One turning vector, and how many ticks it has turned
The counts run from 0 to 448.
[127 101 126 133  97  82 167 105 165  81 122 147 133 129 108 123 153 100
 117 141 118 154 141 129 125 129 152  95 101  91  82 154 138 195 110  78
 124 141 150 130 154 117 156 161  99  74  85 131 102 137 130 164 137 169
 128 153 108 142] => 309
[164 161 132 103 133 170  99 145 151 137 113 145 115 119  96 111  80 152
 146  82 177  95 110 133 163 106 160 123 133 155 151 133  83 123 140 113
 153  93 103 105 114 121 136 101 177 167 121 177 174 121 177 107 140 122
 122 160 117 138] => 214
[183 135 139  88  94 188  83 111 137 135 106 117 118 102 141 169 137 144
  89 134 165 187 149  97 103 145 121 110 120 176 154 110 103 136 149 113
 120 145  79 120  92 115 148 150 120 103 151 124  86 167 125 123 110 130
 119 122 112 106] => 116
[148 148 162 148 134  82 136 165 137 112 106 151  74 144 119 113 159 138
 180  83 145 140 155 152 133 122 128 140 122 113 103 143 154 126 135 153
 142  79 140 130  58 150 164 124 131 148 102 136 160 105 151 162 148 123
 107 156 163 103] => 132
[126 120 126 126  68 108 174  81 124 149 135 128 143  77 198 112 189 114
 172 139 135 105  99 148 133 193 147 104 120 107 124 149 125 168 150 124
 132 140  97 100 151 127 117 114 128 148 136 151  78 132 119 100 101 106
 117 121 142 126] => 107
[151 104 144 144 128 117 106 157 111 112 108  99  92 139 106 124 156 109
 135 154 131 160 135 147 115 113  76 127  85 174 109  86 117  86 105  99
  99 105 115 125  68 126 168 161  74  90 120 100 155 121 161 169 127 132
 128 151 134  93] => 382
[111 165 111 125 111 128 103 120 111 122  76 151  89 128 153 151 154 140
 165 106 115 123  79 145 141 190 165  82 156 105 133 164 148 117 122 160
 163 149 126 101 106 128 119 108 111 159 174 139 132 144 103  77 132  91
 143 153 165 119] => 27
[116  86  97 144 174 110 105  72 131 116  97 109 106 126 128 108 137  91
 166  69 133 165 139 127 146 179 137 135 115 142 146 140  92  93 106 117
 134 145 149 111 143 124  93 105 154 126 138 156 134 140  79 181 149 184
  98 129 155 120] => 205
[159 133 141 139  95  82 159  83 148 163 120  97 142  74 173 150 160 129
 130 106 155 156 152 135 114 143 134 145 141 162  99 139  99 121 191 125
  95 100  95 155  70 121 129 142 151 165 115 143 113 125 111 107  98 121
 116  95 117 118] => 194
[115 154 140 127 152 109 146 110 115 116  89 138 111 155 114 100  89 103
 193  79 130 103 141 136 178 157 161 116 102  99 105 144 130 129  96 154
 133 107 143 113 125 166 123 105 157 131 114 186 150 163 122 124 182 139
 122 145 147 105] => 211
[171 148 134  89 140 179 103 146 177 130  98 136 111 130 101 120  61 136
 137 116 181 108 129 147 172 104 162 145 123 148 138 130 104 105 140  92
 156 105 117 108 118 120 129  83 169 122 139 169 158 123 190 116 128 107
 137 158 121 113] => 215
[138 154 156 130 127 170 142 161 175 170 120 173 134  85 110  90 101 156
 105 112 161 122 145 125 135 104 154 170 146 157 125 138 137 173 118  87
 157 120 127 148 141 133 105 106 127 108 123  83  90 147 150 142 170 124
  85 149 100 132] => 221
[149 122 138 104  77 169 113  93  72 176 129 103 133 147 156 135 100 136
 145 146 155 107 113 154 144 119  93  95  98 113 167 101  98 139 168 166
 107 127  76 119 112 166 134 109 128 142 123 166 136 125 170 102  99 123
 172 151 130 128] => 439
[103 149 114 101 148 153 118 150 163 137 157 149 205 139  97 107 105 118
 105 141 144 120 142 120 122 114 104 140 164 151 139  80 171 151 120 185
  85 102 121 130 180 143 128 139 157 134 111  89 101 114 135 120 154 149
 140  51 143 134] => 326
[130 119 131 120 103 167 167 139  96 125 164 100 113 132 112 117 184 110
 163 161  69  81 146 102 103 162 105 111 115 155 124 121 155 146 157 127
 120  97 109  71 175 127 127 140 129 163 123 123  77 107  95 147  96 147
 115  90 138 109] => 185
[126 101 142 119 142  99 116 175  91 107 163 125 108 194 102 106 136 119
 131 149 148 109 115 110 113 132  91 141 139 121 114  69 166 122 160 165
 135 104 139 130 112 128 108 162 116 117 107  76 142  82 140 139 141 160
 110  88 173 126] => 323
[156 140 140 130  98 142 115 129  89 137 162 159 148 152 156 142 138 167
 151 104 139 106  62 100 135 188 111  74 143 100 127 145 179 166 127 177
 171 114 107 145 108 127 119 180  99 153 127 103 126 130 141  75 109 106
 138 118 134 136] => 173
[120 158 142 113 127  94 148 116 117 142 106 142 109  91 131 126 123 143
 207  75 108 119  88 155 140 192 147 118 101 102 135 173 130 134 123 155
 188 146  91 115  62 151 118 106 132 145 152 147 129 119 137 104 114 136
 135 135 163 119] => 357
[175 148 162  92 123 150 123 117 132 160 125 145 144 110 135 115  79 169
 154 137 156 118 117 107 135 123 121 146 105 126 136 175 128 136 163 110
 188 113  96 109  99 140 110  96 173  98 124 131 104 128 182 140  84 120
 130 174 126  92] => 360
[106 153 118 130 164 160 123 152 139 102 119  89  96 154 112 119  76 102
 126 162 103  99 125 141 171 110 132 131  99 105 103 128 119  86  82 105
 102 110 116 142 140 127 158 129  82 127 114 131 176 145 142  83 170  63
 135 152 133 119] => 151
[172 115 104 179 178 129  99 185 140 128 113 138  67 147 116 130 130 111
 107 113 160 109 133 135 167 123 121 159 170 173 152 102 151  83 106 124
 126  94 158 106 162 126 104 106 139 124 130 102 152  81 121 166 150 124
  91 152 145 131] => 139
[173 174 135 175 174 116  98 144 165 151  90 149 148  80 149 152 112 167
 137  66 122 151 139 120 148 138 131 135 151 190 140 174 133 101 108 131
 137  98 110 127  91 130 121 110 181 137 163 116 129 126 111 121 108 119
 116 136 127 118] => 279
[184 141 166  99 130 139 135 123 121 169 115 152 127 138 142 123  70 144
 153 163 148 112 119 124 162 131 122 158 101 111 120 149 138 119 163 126
 173 131 113  99 102 160 103  76 142  63 131 139 116 126 168 149  82 131
 126 167 127 102] => 361
[159 103 123 118 111  95 121 132 171  78 128 147 149 176 132 177  94 108
 108 153 162 165 115 131 163 128 117  93 131  77  98 107 180 124 115 161
  98 122 160 145 121 132 165 145  94  85 103 147 171 136 137 119 123 133
 180 149 125 135] => 315
[127 116 112 120 111 162 165 124 111 136 169 117 149 107 128 110 166 120
 155 147  91  95 141 109 126 159  94 122 114 151 113 121 142 132 145 148
 102  83 105  70 196 128 121 127 129 181 113 141 101  99  99 145  79 138
 119  95 120 107] => 186
[155 115 112 104 126 139 122 114 191  94 132 130 150 105 110 143 130 148
 162  69 160 156 146 133 136 139 107 113 104 147 144 138 120 115 133 121
 115  72 112 109 123 127 167 109 166 174 115 185 150 107 161 180  92 158
 147 136 113 125] => 128
[148 115 106 113  85 152  99 104 147 129 146  87 128 130 150 158 164 149
 103 139 169 128 110 118 147 118 128 119 171 102 153 104 115 135 191 156
 117 128  97 123 132  88 156 138 117 167 126 157 132  93 166  69 111  88
 155 109 160 147] => 254
[166 135 149 101  94 162 126 111 114 174 103 107 117  61 108 125 148 156
 123 102 145 142 127 149 115 114 120 139 127 163 153  77  94 157 171 119
 134 144  74  96  77 128 132 129 117 113 141 119  66 114 172 122 115 169
 128 122 113 117] => 445
[189 117 123 113 134 120  93 132 182 100 160 140 155 121 120 132 140 149
 122  89 188 160 102  97 121 146 100 127 144 150 131 109 153 158 124 137
 150  92 122 162  95 104 145 201 115 137 138  90 148 120 174  98 142 131
 134  86 133 125] => 319
[133 159 139  63 104 177 139 153 136 157  95 156 142 105 113 141  87 115
 118 171 133 137 139 126  98 127 135  82 108 177 139 100 140 135 124 141
 113 167 102 105 133 168 106 100 152 101 163 118  88 178 104 136 122 145
 140 117 101 109] => 37
[112 109 104 102 113 163 158 147 168 107 146 143 128  65 112 135 172 129
 142 142 130 140 122 155 109 155 102 109  85 188 140 141 132 108 114  85
 135 135 101  87 168 127 121 105 123 180 146 130 106 134 102 184  86 141
 111 138 113 122] => 41
[ 92 106 134  94  71 119 181 118 176 135 140 148 153  91 139 132 146 138
 141 181 151 165 164 178  91 104 121 116  73 143 116 141 122 132 146 107
 103 145  96 134 143 156 136  92 135 161 100 139 116 136 120 183 103 155
 142 144 111 122] => 43
[159 113 133 107 124 161  71 140 135 111 133 132 123 200 139 113  93 138
  92 137 186 118 138  82 155 100 152 149 174  98 110 113 142 130 176 132
 126  84 152 146 125  90 128 139 132 119  84 140 155 138 170  99 147  81
 114 138 138 130] => 400
[ 73  87 129 140 103 102 128 113 114 150 167 135 205 149 148  98 166 131
 128 161 137 129 118 151 130  92 109 108 137 104 141 127 137 179 159 181
 113 157 105 142 160 127 134 142 136 125  83 107  95  87 168 133 136 150
 155 104 154 159] => 247
[166  84 144  96 117 137 134  90 108 110 108 113  82 104 131 146 135  93
 122 143 136 186 141 106 110 162 115 136 100 152 120  89 117 108 155 101
 117 174 135  93 100 111 116 144 113  82 131 122  87 145  89 172 101 164
 109 108 122 105] => 118
[ 66 131 111 126 102 131 104 122 132 174 134 136 185 102 150 134 152 136
 132 173 118 119 116 174 120 113 120 109 152 147 166 135 130 118 136 171
 112 181  83 102 156 143 110  68 144 132 155 113  96 114 135 114 112 139
 169 126 157 141] => 102
[105 150 112 165 142 127 129 143 111 104 139 124 112 145 106 138 132 130
 133 116  58  84  94  79 130 158 138  87 161  87 103 192 147 136 109 126
 140  87 147 169 140 139 129 155 106 158 140 126 151 136  81 102 137 123
 145 145 120 152] => 86
[127 146 132 100 101 154 143 185 135 118 109 128  65 119  86 151 159  94
 134 166 101 125 129 135  81 143 135  74 105 176 141 113 129 120 122 111
 130 168 101  77 138 150 116 105 131 119 168 124  99 146  84 152 115 166
 123 138 124 123] => 39
[138 134 135 133  47 132 166 105 109 147 105 138 118 122 154 127 119 108
 132 188 134 128 163 155 117 113 113  96  99 111 103 116 145 161 129 120
  94 111 134 162 148 187 156 117  84 114 134 149 128 178 115 153 152 140
 147 170 111 131] => 374
[101 147 126 117 159 152  97 170 133 127 112 151  97 137 100 127 132 126
  99 101 166 144  97 113 134 121 153 120 201 136 135  77 122 116 117 179
 140 131 132 137 101 114  94 151 114 169 141  99 125 131 108  61 187 108
  95  88 136 152] => 404
[ 99 143 112 140  93 106 153 158 156  89 125 117  75 118 106 151 145 109
 121 161 114 123 121 149 112 128 148  80 106  94 107 158 133 127  90  91
 124 151 133 188 125 145 150 141  63 120 154 115 150 153 116 124 179 126
 152 182 128 153] => 230
[148 102 148 128 113 110 116 137 124 114 115  88  82 140 112 144 130 113
 115 171 144 157 138 160 104  90  89 111  96 166 106  65 107  82 133  98
  95 128 109 139  47 131 158 142  93  96 126 126 164 124 162 145 125 144
 142 151 126 116] => 381
[128 114 120 128  52 148 160  78 147 166 110 148 150  92 165 121 115 118
 132 183 171 132 154 164 114 127  99 116 104 121 119 134 147 141 119 117
  95 114 131 182 173 192 146 107  95 136 125 146 118 175 129 177 142 135
 147 176 105 111] => 373
[147 116 110 105 120 132 130 136 158  85 133 126 120 125  95 148 176 144
 157  50 126 137 144 131 132 154 105  80 105 165 137 137 120 117 120 131
 125  83 121 100 136 123 160 126 160 201 121 177 160  96 132 168 106 174
 139 146 116 138] => 127
